Each named move below is a turn or a mirror, shown by a few rows before and after it. Which moves, in which order, take the first row of each later pair to the second? The first pair is answered.
W:
[ -8 -10  -2   5  -3   0   0  -5  -6  -3   0   7   0   3   5  -3  -8   0
  -4  -2   2   8  -8   1   2 -13   4  -1  -7  -1  -6   1  -2   2  -7  -6
   9  -4   5   7  -3   4] => [  5   0  -1   3   2   9  11  -2   1   5  -1   7  -4   8   7  -1  11  -6
 -13  -1  -4   4  -3   0  -1  -3   5  -2  -7  -3  -2  -3  -1  -4  -6  -6
  -1  -2   4   5  -5  -1]
[ 23   1   9  23  18  26  10   1  -7  19   1  -5  -8   5 -11 -12  23   8
  -4   3 -12  -1  22   2 -20 -16  -5   8  11   1   8  15   9   4  13  -4
  -9  -1   7 -33  13 -28] => [ -6 -20  11  22   7   8 -15  -6 -20   2   5  -4   3  -7 -12 -12 -14  28
  14   1   7   4  15   7 -13 -33  -7  10  11   7   0  20   6  17  10  -8
  12  -5   9 -27  22 -18]
[  7   4  -5  -3  -9  10  19  -4   5  -2   4  -1   7   6  10  -5  12 -13
  -8   6  -2   6   3   8   4  19   9   4  -3  -2  -7  -2 -10 -14  -5  -6
  -2 -11 -14  -4  -7   6] => [-10  -8  -4  -1 -17  -1   4  -5  -3 -12   8   2  12   0  10  -4  -9  -2
   3   3   5  10   0  11   7   8   9   6  -4   2 -12   1 -11  -4  -6  -7
   9 -14 -12   3  -5  12]
Z:
[ 11 -10  21   1   4   2  -4  -4 -15  20 -21  19  -2  -9   7  26  -8   0
  14   7  19   1 -31 -36   6  -7  10  -3  -2   4 -12  -3  20  21   2  31
   0 -17  45  -1 -15   5] => [  7  -9  23   1   5   6  -6  -4 -16  20 -23  22   0 -12   9  26 -10   2
  15   8  19  -2 -27 -35   7  -9  14  -1   0   4  -8   1  26  22   1  29
  -4 -13  42   2 -19  10]
[-10  -4  10   6 -16  16 -10  -6  -6   2  -2  14   2 -15   3  -4 -10  -4
  -2  -9   4 -10   5   7  -4  -9   9  13  14   7  10  25   9  18  -9 -15
 -12   8  -1  12   1  19] => [ -3  -6  -9   3 -22 -17  -5  -7  -4  -6   2   1   5  -1  -2  -6  -6  -9
   3  -2  15  11 -22   4  -4   4  -2  -4  -6   1 -16  -9 -26  -4  -5 -11
  12 -17  14  18   8   6]
[-29 -33   5  11  43 -12 -14   2  10  -4  34 -17 -14 -10 -15 -14  -7  27
  -1   7  10   5  18  -9  -1 -22  -8   8  11  10  16  10  20  31  -7  26
  -5  -1  10 -18 -11   2] => [-46 -37   3   6  18 -21 -24  -6  -5 -20  36  -4   1  -9  -5 -20 -15  28
   5   1  20   7   4   5   9 -26   0  12   7  18   0  12   8  26 -15  17
  10  -5   4   2 -10  22]
G:
[  0   2  -7   2  -8 -11  -1   1  -1  -1   6   3   8   7   5  -6  -6  -2
   4   7   5  11 -21   2   2   8  -6 -13 -11   0 -11 -13 -14 -13   0  -5
  18 -11   6  12   6  -3] => [ 14  11  -5   2   2   0  10   3   7   9   5   2   0  10   6  -5  14 -10
  -5   7  -5   4 -14   1  -1  15  -6 -13 -11  -3  -3 -11 -11 -19   3  -3
   6  -6   4   4   3 -10]
[ 10  12 -10  -7  -6  30   8  -3 -16  11  19 -19  17   5   8   5  -9  -1
 -12 -19 -18  -3 -13 -23  17 -13   0  12   3   9  -1   8   3 -28  -6 -15
  -6  11 -10  33   8   5] => [ 10   2 -12  -2  17  20   5   2  -5  19  20 -38   7  -4  -7  10 -26   9
  -1  -8 -17   8  -5 -37   9 -20 -16   2   3   5   2   2   9 -12   0  -1
  -5   7   2   9  13 -19]
[ 20  -4  15   7  -1  21  -6  -1   4   4   7  -2  -8 -10   6   9   0  -3
  -5  -2 -24   2  22 -20 -14   1   7   9   2  13  14   6  22  26   4  -6
 -10   2   2  13 -27   6] => [  3 -17  13   8  -7   8 -18  -4  -5  -7   8  -3  -1 -15   4   9 -23  12
   8  -1 -13  11  14 -20 -12  -8   6   8  -2  17   6   5  18  33   2  -5
   3  -5   4  15 -23   9]
Then:
Between the rows of a pair lie 2 to 3 moves.
[  1   8  -2  -6  -8   8   9   0   1   4  -2   2  -2   4   8   3  10 -12
  -8  -4  -2  -5  -1   6   0   5   8   2  -5   0   3  -3   0  -6   3  -3
  -1   8  -5   7  -8   6] => [ -2   2  -6  -4 -10  -6   6  -1   0  -3  -1  -3   0   9   4   4   2  -8
  -3  -2   4   5  -9   5  -1   6   3  -4 -13  -1  -6 -12  -7  -8   3   0
  11  -3   2   8  -4  -1] : W Z G
[  0  14  11  -2  10  23  18   5  -7   9  -1   3  -7   4  -4   6  -2  -7
   1   8   6 -30  -1   1  19   2  12 -13  21  -2  28  26  25  10   9 -17
 -22  23  -3 -26  -1   7] => [ 16  19   3  -2  21  13  27   9   2  14   0 -10 -11  12 -12   7  10 -17
   0  15   6 -21 -10 -10   9  13   1 -25  11  -9  23   9  14  -2  16 -13
 -19  10   8 -35   0 -14] : Z G
[ 13  -3  -1   6   0   2 -12   2  -8   1   0  15  -3   2   8   8  -7 -12
  13   1   0  -2   8   0 -12 -15  -9  -4  -2   6  17   2  12  12  -9   6
   5   3   5   1   6 -10] => [ 16   4   0   4  -6   7  -8   1  -8   1  -1  23  -1   5  12   5   2 -18
   7  -1  -2  -5   5   5 -13 -10  -3  -1  -3   6  17   2   8   6 -11   3
   4   3  -1   7   4  -2] : G W
[-10   4   1  -8 -14  -5  -6  -5 -12  -6  11  11  11   9  15  -6 -10   8
   1  -2   3   7 -10  15   3  -4   8   9   1  -3 -10   5 -13  -8   3  -9
   5  -3   0  15   6  11] => [-15  -7   5  -3   0  -3 -12  -2 -11   1  11   5   4  -4   6  -3 -26  18
  10   3   5   6   3   8  -2 -16   3  11  10  -1   1  14   4   9   5  -2
  -1   5   1   0   6   2] : Z Z G
[-12  -3   1  -3   3  -3 -13  -3  -7  -8   0   2   6 -11  -1   2 -13  12
   5   1   3  -3   6   3   3  -7  -1   7   8   2   3  13   3  10  -4  -4
   5   1   1  -1   2   8] => [  3   5   1  -2  18   7   1   2   4   4   0  -6  -2  -6  -7   6   4   3
  -4   5  -5  -6  12  -6  -6   2  -6   0   9  -3  10   7  10   6   1   1
  -7   5   3 -13   1  -7] : G G W
[ -6   5   1   2   2  18   4  -5  -8  -5  -1  -2  14   2   1 -11  19 -16
  -3  -9   2   0 -19   2   2  15   3  13   3   0 -13   5   1 -19  -9   8
   5  10   1  -5   0  16] => [-17  -8   4   4  17  15  -4  -1  -6  -2  -1 -12   7 -12  -8  -6  -3  -1
   9  -4   4   5  -7  -6  -1   3  -4  12  10  -1  -1  12  17   1  -6  14
   4  13   4 -19   1   7] : G W Z
[  9  11 -10  17  21  10   1  -5  32   2   6 -23 -16 -14 -22  -2  -1 -18
  -5  21  -1 -17  19 -13 -13 -17 -10   6  16  -6 -18  -8  -3  35 -14  -4
  -1   5 -22  30  -5   2] => [  2   7 -16  13   5  -6  -3  -8  26 -10   6 -21  -9  -6 -17  -7  -2 -17
   0  20   7  -9   2  -7  -9 -14  -6   2   4  -5 -34 -19 -24  25 -16  -8
  15  -8 -20  43  -1   8] : Z Z
[ -6  -4   0  -2  -5 -21   1  16  -4   2   6   3  -6   5   2  12  -9  11
  -1   4  14   9 -23  18   6   0   7  12  -2  -3 -12  -9   2   5 -10  -3
   6  -1   0   1   8   0] => [  9   7   5  -1   1  -1  11  19   4  14   4   4 -14   4   3  12  10  -1
 -14   3   1  -1  -9  18   1   7  13  15   3  -4   4  -2  16   4  -8  -5
 -13   9  -4  -5   3   1] : W Z
[-18   7  15  -1  27  -6 -22 -10  11  19  -5   8 -24 -18  -6  10 -29   6
   7  -2 -20   0   3 -28   4  -5  22 -13  -9   2  11   0  -5 -11  -9 -15
  -1   5  -1 -20  10 -31] => [-27   7  11  -6  11 -18 -27 -17   3   6  -5  13 -17 -11  -1   5 -36   7
   8  -6 -11   5 -11 -19  10  -3  24 -14 -17   4  -4  -8 -21 -20 -14 -20
  15  -5  -2  -6  12 -22] : Z Z
[ 11   0   0   1   7  10  11   5  -1   5  -7  -5 -11  -7   1  -7   7  -1
  -9   1 -13 -10  13  -2  -3   0   0  -2  11   7  13   4   2  -2  -1  14
  -4   5  -6  -1  -9  -7] => [ -8 -13  -6  -1  -2 -11  -2   2  -9 -11  -6  -6  -4  -9   0 -10 -16  10
   4   2   2  -1   0   0   1  -9  -5  -7   4   9  -2  -3 -10   1  -3  13
  17  -6   0   4  -3  -5] : W Z
[ -5   5  -1 -18 -17  -2  29  18  10  -6  -2  -5  -9  12   1   2  -1 -23
   4   2  20  -8  -8   7  -4  22   6 -15  -2  -8 -12 -11  -2 -24   6   3
   1   4  17  18   3   0] => [-27 -11   1 -14 -11  -9  14  18   7 -11  -3 -10 -11  -2  -6   5 -34  -3
  21   5  26  -2  -2   5  -1   2   1 -12   2  -4  -7  -2  10  -1   6   6
   9   7  20   9   7  -1] : Z G
[  3  -1 -12   3   2 -37  -8   2   1   0   0  -5  -7   8 -11   1  -3  -7
  13   3   0   8  -5  -8  -9   4  -9 -14  -1  -9 -26 -17 -20  -8  10   7
  23 -14  12  -7  10 -20] => [  7   9   7   5  15   9  -3   3   3  19  -3  11 -13  -5  -7   2   7  -9
   1  -3 -19 -18  31  -5  -9  -5   2   6  24  -5   8  22  20  11   7   1
 -13  17  -8 -15   1  -4] : G G Z
[-11  28  -9  -2   8 -18   5  11 -25  23 -14   3  -3 -19  15  -9   6  -3
 -28 -11   7 -15  -2 -30  19  23   8  12  15  18   2  -7 -32   1 -24 -32
 -18  21 -15  10   3  -3] => [-16  24 -12  -2   4 -31   1  13 -28  17 -10   1   0 -17  14  -8  -3   2
 -21 -10  13  -9 -11 -29  19  21   4   8   9  18  -7 -13 -40  -1 -24 -30
  -5  14  -9  13   4  -7] : Z G G
[  0   0  10   8  14  11   4   6   6   3   2  -1  -1  -8  -3   3  -2   7
  -8   6   1  -6  10  -1  -2  -8  -1   4   9  -3  16  13  16  21  -5   3
 -12  17  -4  -7  -7  -1] => [ -8  -3  -2   4 -12 -17  -2   0  -2 -16   5   1  13   3   4  -2  -6   7
  -2   3  13   6 -17   5   6  -1  -2  -4  -8  -3 -14  -8 -16   1  -6   1
  15  -3   1  13  -1   7] : W G Z
[ 36  -1   7   9   7  -2   8  12  -7  14   5 -41  -6   5 -26  12  -9 -13
 -18   6   3   3  -2   2 -19  19  -8 -34  -7  -1 -14 -36  -7   4  14  29
  -5 -27   9  -3   6 -33] => [  1 -13  28  12  -1  28 -13   6 -27   7   2 -15   1 -21 -17  10 -40   8
  -8  -6   1 -19  24  19  -9 -11  10  -5  21  12  11  14  29  36   0  17
 -16   2 -16   6   2   7] : Z W
